Here are some points:
tensor([-14.,  -2.,   4.,  44.,  29., -16.,  -1., -18., -15.,   6.,  15.,   3.,
          6.,  10.,  -4.,   9., -16., -31., -32.])
tensor([-45., -30., -25.,  61.,  38., -57.,   1.,  -4.,  12.,  59.,  50.,  21.,
        -21.,  73.,  -4.,  22., -30.,  -2., -40.])
tensor([  0.,  -3.,   6., -16.,  -2.,  15., -15.,   5.,   0., -21., -10., -22.,
         -2.,   3.,   0.,  14.,   4.,  -1.,   3.])
tensor([-29., -14., -17.,  13.,  13., -46.,  10.,  -1.,  -3.,   5.,   1.,   6.,
         10.,  23.,   4.,  11., -13., -12., -20.])
tensor([ 37.,  42.,  30., -37., -40.,  64.,   5.,  23.,  -9., -35., -17., -37.,
         27., -93., -10., -68.,  31.,  -4.,  33.])
tensor([  3., -11., -18., -30., -43.,  16., -19., -13.,   4.,   2.,  21.,  27.,
        -14.,   6.,   3.,   4.,  -2.,  29.,  -6.])
tensor([  0., -13.,   5.,  11.,  23.,  -6.,   3., -27.,   4., -10., -23.,   9.,
          1.,  31.,   1.,  46.,  -1.,  -9., -12.])
tensor([ 16.,  12.,  30.,  11.,  26.,  -7.,  33.,   7.,   5., -28., -45.,  -2.,
         13.,   6.,  -7.,   5.,  13., -26.,  27.])
tensor([  1.,  -2., -24.,  10.,  -8.,   6., -35., -40., -20.,  26.,   8.,  12.,
        -27., -15.,  -8.,  -5.,  16.,   0., -38.])
tensor([  6.,  -5., -13.,  -8.,   8.,   1.,   4.,  34.,   4.,  28.,  29.,  -1.,
         -3.,  -5., -13., -18., -15.,  28.,  -4.])
tensor([  1.,  20., -24., -61., -41.,  33., -13.,  32.,  32., -14.,  35., -29.,
         10., -44.,  -9., -20., -18.,  34.,  29.])
tensor([ -2., -22., -11.,  39.,  84., -54.,   7.,  -7.,   3.,  53.,   6.,  31.,
        -47.,  66., -30.,  34.,  -7.,  -7., -22.])
tensor([  9.,   8., -24., -55., -16.,  10.,   2.,  38.,  35.,  -4.,  -7., -19.,
          6., -25.,  -4., -34.,  -2.,  15.,  31.])
tensor([-24., -47., -11.,  62.,   8., -33.,   2.,   1., -12.,  59.,  28.,  34.,
          6.,  46.,  18.,   3.,   9.,   9., -31.])
tensor([ -2., -13.,  15.,  23.,  -7.,  -2.,  -3., -17., -24.,   8.,   3.,   0.,
         -2.,  -2.,   9.,  -4.,  -1.,  -2.,  -5.])
tensor([ 22.,   2.,   4.,  -1.,  13.,   7., -10.,  -1.,   5.,  27.,  14.,  22.,
        -28.,  -1., -22.,   0.,  -1.,  17.,  -2.])
tensor([ 15.,   3.,  38.,   1., -39.,  27.,  19.,  27., -14.,  -9., -12., -10.,
         21., -25.,  30., -35.,  20.,  14.,  43.])
tensor([  8.,  15.,  21., -40.,  15.,  24.,   4.,  43.,  14., -25.,  17., -21.,
         -8., -18.,  -3.,  11., -30.,  24.,  45.])
tensor([-21., -24., -24.,  29.,  33., -46.,   1.,   4.,  20.,  43.,  16.,  20.,
        -17.,  44.,  -8.,  20.,  -5.,   9., -18.])
tensor([ 14.,  23.,  -6., -62., -42.,  48., -13.,  18.,  13.,  -8.,  18., -27.,
          7., -54.,   4., -29.,  -7.,  26.,  29.])
tensor([ -1., -14.,   5.,  -3.,  26., -14.,  31.,  32.,  27.,  24.,   3.,   1.,
          9.,   9.,  -6.,  -6.,   7.,   3.,  14.])
tensor([ 12.,  15., -17., -54., -23.,  16., -15.,   9.,  28.,  -9.,   0., -23.,
         -2., -32.,   5., -13.,  -6.,   4.,   9.])
tensor([-29., -18.,  -4.,  -8.,  -9., -34.,  16.,  -1.,  19.,   8., -12.,   5.,
         10.,  38.,  28.,  32.,   7.,  -3.,   4.])
tensor([  1.,  13.,   6., -24., -40.,  22.,  25.,  23.,  12., -13.,  -9., -23.,
         28., -51.,  20., -42.,  26.,   6.,  20.])
tensor([-18.,   9.,  -7.,  -1.,  41., -16.,  -6., -13.,   2.,  -7.,  10.,  14.,
        -35.,  16., -24.,  24., -23., -12.,   5.])
tensor([ -5.,  43.,  21., -27.,  -7.,  25.,   2.,   5.,  -1., -42.,  -5., -36.,
         18., -28.,  -5., -44.,  -6., -38.,  30.])
tensor([ -6., -21.,   7.,   8.,  33., -33.,  28.,  43.,  13.,  13.,  -6.,   1.,
          7.,  42.,   2.,   9., -16.,  14.,  13.])
tensor([ -3.,   5.,  22.,  42.,  42., -25.,  32.,  25., -13.,   8., -14.,   1.,
         -7., -10.,  -5., -15.,   8., -19.,  19.])
tensor([-12., -35.,   4.,  83.,  56., -61.,  31., -29., -19.,  36., -35.,  45.,
        -13.,  51.,  13.,  29.,  26., -40., -44.])
tensor([-58., -15., -28.,  78.,  40., -61., -28., -37., -30.,  35.,  41.,  34.,
        -28.,  74.,   3.,  13., -25., -12., -43.])
tensor([ 20.,  11.,  20., -37., -12.,  44., -15.,  22.,   5., -14.,  26., -13.,
         -1., -15.,  -5.,   4., -13.,  40.,  21.])
tensor([  8., -40.,  21.,  29.,  16.,  -9.,  36.,  26.,   2.,  30.,   1.,   9.,
         18.,  45.,  17.,  24.,   6.,  10.,  -3.])
tensor([ 15.,  14.,   1., -24.,  19.,  21.,  -3.,  23.,  13.,  25.,  35., -21.,
        -13., -13., -23., -38., -14.,  24.,   7.])
tensor([-17.,  18.,   2., -32.,  13.,   6., -16.,  35.,  20.,   3.,  22., -35.,
        -11.,  -6., -16., -15., -22.,   1.,  32.])
tensor([-17., -35., -33.,  56.,  60., -66.,   6., -32.,   1.,  48.,   8.,  52.,
        -25.,  50., -16.,  46., -12., -20., -44.])
12 more points follow, each with its number after it:
tensor([-12.,  34.,  25., -15., -10.,  13.,  -1.,   3., -11., -37., -15., -35.,
         21.,   3.,  11., -19.,  -7., -18.,  43.]) 0
tensor([ 46.,  44.,  44., -79., -12.,  54.,   4.,  33.,  14., -82., -30., -30.,
          9., -34., -17.,  -5.,  -3.,   6.,  47.]) 1
tensor([ -8.,  15., -41.,  -7., -13.,  14., -47., -29.,  -8.,   2.,  18.,   4.,
        -17.,  -8., -21., -12.,  -2.,   3., -28.]) 2
tensor([-35., -28.,  -3.,  71.,  65., -88.,  38., -18.,   1.,  -2., -32.,  40.,
         -2.,  65.,   8.,  41.,   8., -40., -20.]) 3
tensor([  4.,  43.,  12., -76., -37.,  38., -17.,  10.,   0., -59., -11., -47.,
         27., -61.,   6., -22., -10.,   5.,  43.]) 4
tensor([ 31.,  48.,  41., -48., -10.,  52.,   0.,  15.,   5., -49., -30., -40.,
         11., -37., -19.,  -5.,   1., -15.,  31.]) 5
tensor([-24.,  -7., -13.,  56.,  57., -61.,   5.,  -4.,  -1.,  29.,  35.,   5.,
        -25.,  38., -22., -21., -20., -32.,   4.]) 6
tensor([-14.,  26.,   6., -28.,  17.,   9., -28.,   7.,   4.,   4.,  26., -11.,
        -22.,  -3., -23., -23., -21.,   5.,   1.]) 7
tensor([ 15.,  -6.,   2., -53., -18.,  22.,  18.,  37.,  28., -29., -43., -10.,
         37.,  -9.,  13.,  -5.,  15.,  16.,  29.]) 8
tensor([ 34.,   4.,  -1., -32., -26.,  30.,  -8.,   9.,  11.,  -5., -13.,   2.,
          8., -26.,  -3.,   6.,  14.,  21.,   7.]) 9
tensor([ 77.,  22.,  37., -31., -27.,  60.,  15.,   8.,   2., -48., -62., -13.,
         33., -67.,   0.,   6.,  49.,  -8.,  23.]) 10
tensor([ -7.,  15.,   1., -35., -21.,  18.,  -9.,  13.,   1., -29.,  -8., -31.,
         21., -40.,  12., -30.,   2.,  -3.,  23.]) 11
Which three of these numbered points are nearest to each point below, ignoring the direction in which the first points spread most? Their numbers follow each, nearest first.
tensor([  8.,  -2.,  33.,  29.,  20., -25.,  15., -15., -23., -28., -23.,  11.,
          4.,   4.,  11.,  -4.,  19., -25.,  19.]) > 3 0 5
tensor([ 54.,  10.,  23., -47., -31.,  48.,  -5.,  12.,  11., -14.,  -9.,   0.,
          7., -28.,  -6.,  -9.,  18.,  31.,  22.]) > 9 8 5
tensor([ -6.,  14.,  -7., -13.,  -4.,   8., -26.,   0.,   1.,   9.,  52.,   2.,
        -25.,  -6., -13.,  -9., -36.,  22.,  12.]) > 7 2 6
tensor([ -7.,   0., -10.,   3., -29.,   6.,  -9.,   1.,  -8.,   4.,  13., -12.,
          9., -28.,  14., -31.,   1.,   3.,   1.]) > 11 4 9
tensor([ 16., -10.,   1.,   3., -45.,  38., -15., -11., -14.,   2.,  11.,  14.,
          1.,  -2.,  19.,  20.,   4.,  32., -12.]) > 9 2 11
tensor([ 44.,  37.,  35., -39.,  10.,  51., -17., -10.,  -2., -46., -28., -32.,
         -3., -20., -23.,   0.,   3., -22.,  19.]) > 5 1 4
tensor([ -7.,  31.,  21.,  -4.,  -1.,  14., -12., -17., -16., -60.,  -3., -13.,
         23.,  13.,   8., -15., -11., -12.,  27.]) > 0 4 11
tensor([-29.,  -7.,  -9.,  47.,  39., -59.,  10.,  11.,  -2.,  38.,  20.,   0.,
        -15.,  30.,   0., -17., -13., -19.,  -7.]) > 6 11 7
tensor([ -4.,   1.,  24.,  19.,  30.,  -6.,  16.,   3., -13., -19., -39.,   6.,
         -1.,   7.,  -1.,  37.,   3., -28.,   3.]) > 5 3 1
tensor([  5., -12.,  26.,  16.,  12.,   3.,  18., -11., -15., -31., -44.,   3.,
         23.,  11.,  14.,  34.,  12., -20.,  14.]) > 3 5 10
tensor([ 10.,  20.,  20., -16.,   3.,  23.,  -7.,  10.,  -3.,  -8.,  19., -20.,
         -5., -12., -20., -27.,  -6.,   2.,   8.]) > 7 11 6
tensor([  3.,  -5.,   4.,   9.,  30., -12.,   9.,  15.,  -1., -22., -17.,  19.,
        -24.,  34.,  -4.,  59., -12.,  -5.,   2.]) > 1 5 9
tensor([ -8.,  32.,   0.,   4.,   7.,   9., -12.,   5.,  -2.,   2.,  32., -23.,
         -1., -33., -22., -50., -12.,  -6.,  19.]) > 6 7 11
tensor([ -37.,  -89.,  -35.,  108.,   94., -127.,   39.,  -27.,   14.,   65.,
          -8.,   72.,   -6.,  127.,   -1.,   64.,   11.,  -29.,  -62.]) > 8 3 11
tensor([-18.,  17.,  18.,   5.,  -2.,   6., -19., -18., -17., -64.,  -4., -15.,
         18.,  31., -12.,  24., -25., -23.,  17.]) > 0 4 5
tensor([ 25.,  29.,  -6., -69., -73.,  85., -52., -18., -20., -22.,   5., -32.,
          6., -73.,  -4., -27.,  10.,  25.,  14.]) > 2 9 11
tensor([ 23.,  37.,  10., -21.,   1.,  37., -20., -27., -22.,  -3., -13.,  -9.,
        -27., -31., -13.,  -2.,   7., -23.,  -3.]) > 5 2 9
tensor([ 47.,   9.,  34.,  22., -12.,  35.,  26.,   3., -14., -18., -21.,  -5.,
         21., -54.,  -1., -23.,  41., -22.,   9.]) > 10 5 9
tensor([ 30.,  -8.,  30.,   5., -25.,  33., -21., -41., -24.,   3.,  -1.,  17.,
         -1.,  -7.,  10.,  19.,  17.,   4., -23.]) > 9 10 2
tensor([ 32.,  -9.,   9.,  -6.,   5.,  10.,  16.,  29.,   9.,  27.,   2.,   5.,
         -8., -31.,  -5.,  -7.,  11.,  21.,   5.]) > 9 11 8
tensor([-35., -10., -68., -16.,  -5., -25., -51., -20.,   5.,  13.,  27.,  22.,
        -35.,  24.,  -9.,  16., -25.,  20.,  -9.]) > 2 7 4
tensor([-13., -31.,  -3.,  39.,  73., -68.,  27.,  19.,  26.,  31.,   8.,  40.,
        -28.,  83., -26.,  54., -16.,  -4., -10.]) > 1 8 9
tensor([  6.,   2., -22., -19.,  -7.,  11., -12., -15.,   6.,  -5., -19.,  16.,
        -16., -10., -17.,  21.,  19.,   0.,  -6.]) > 9 2 4
tensor([ 47.,  31.,  27., -82., -67.,  80.,   8.,  46.,  10., -39., -20., -45.,
         28., -90.,   7., -31.,  16.,  28.,  44.]) > 9 11 8
tensor([-18., -30.,  -3.,  68.,  39., -52.,  -7., -10., -13.,  63.,  35.,  13.,
        -25.,  40.,  -5.,  -7., -15., -20., -25.]) > 6 7 11
tensor([ -1.,   6.,  -2., -18., -36.,  32., -42., -25., -22.,  12.,   5.,  -3.,
         -4., -48.,   8.,  -7.,   0.,   3., -10.]) > 2 9 11
tensor([-34.,  21.,  -6.,  22.,  32., -38., -20., -26., -24., -33.,  -8.,  -3.,
         -8.,  51.,  -6.,  25., -34., -34.,  14.]) > 0 4 5
tensor([ 64.,  39.,  14., -51., -37.,  81., -11.,   9.,  19., -33., -19., -32.,
          5., -92., -18., -38.,  30.,  13.,  24.]) > 9 5 10
tensor([-32., -46., -16.,  93.,  60., -77.,  11., -31., -12.,  57.,   8.,  36.,
        -28.,  63.,   5.,  31.,  -7., -28., -40.]) > 11 4 6
tensor([ 28.,  37., -23., -84., -96.,  81., -47., -41., -17., -58., -43., -27.,
         32., -92.,  15., -33.,  40.,  -1.,  -4.]) > 2 9 4
tensor([-10., -14.,  -9., -11.,   2.,  -9.,  12.,  -1.,   9., -10., -33.,  15.,
          5.,  35.,   9.,  36.,  -3.,   2.,  -5.]) > 8 9 4
tensor([ -8., -15.,  -3., -12.,   4.,  -1.,  20.,   0.,   9., -12., -31.,   5.,
          3.,  36.,   8.,  36.,  -5.,   0.,  -5.]) > 8 9 4
tensor([  7.,   1.,   1., -42.,   5.,   4.,  14.,  32.,  18., -14., -27., -24.,
         20.,   1.,  -8.,  -4.,  -6.,   7.,  11.]) > 8 11 4
tensor([-35., -20., -32.,   2.,  22., -36.,  -9.,  11.,   9.,  33.,  34.,   4.,
        -23.,  44.,  -6.,   0., -27.,  28.,  -2.]) > 7 11 6
tensor([ -6.,  10., -23.,  15.,  38., -24., -10., -22.,  12.,  16.,  27.,  24.,
        -33.,   8., -39.,  17., -14.,  -9., -17.]) > 7 2 9
tensor([-12., -27., -15.,  32.,  21., -23., -31., -26., -24.,  21.,  -3.,  45.,
        -24.,  55.,   2.,  54.,  -8.,   4., -39.]) > 9 4 2
tensor([-35., -47., -29.,  53.,  16., -61.,  12.,  -5.,   4.,  45.,  17.,  16.,
         -5.,  27.,  14.,   2., -11., -18., -20.]) > 11 6 4
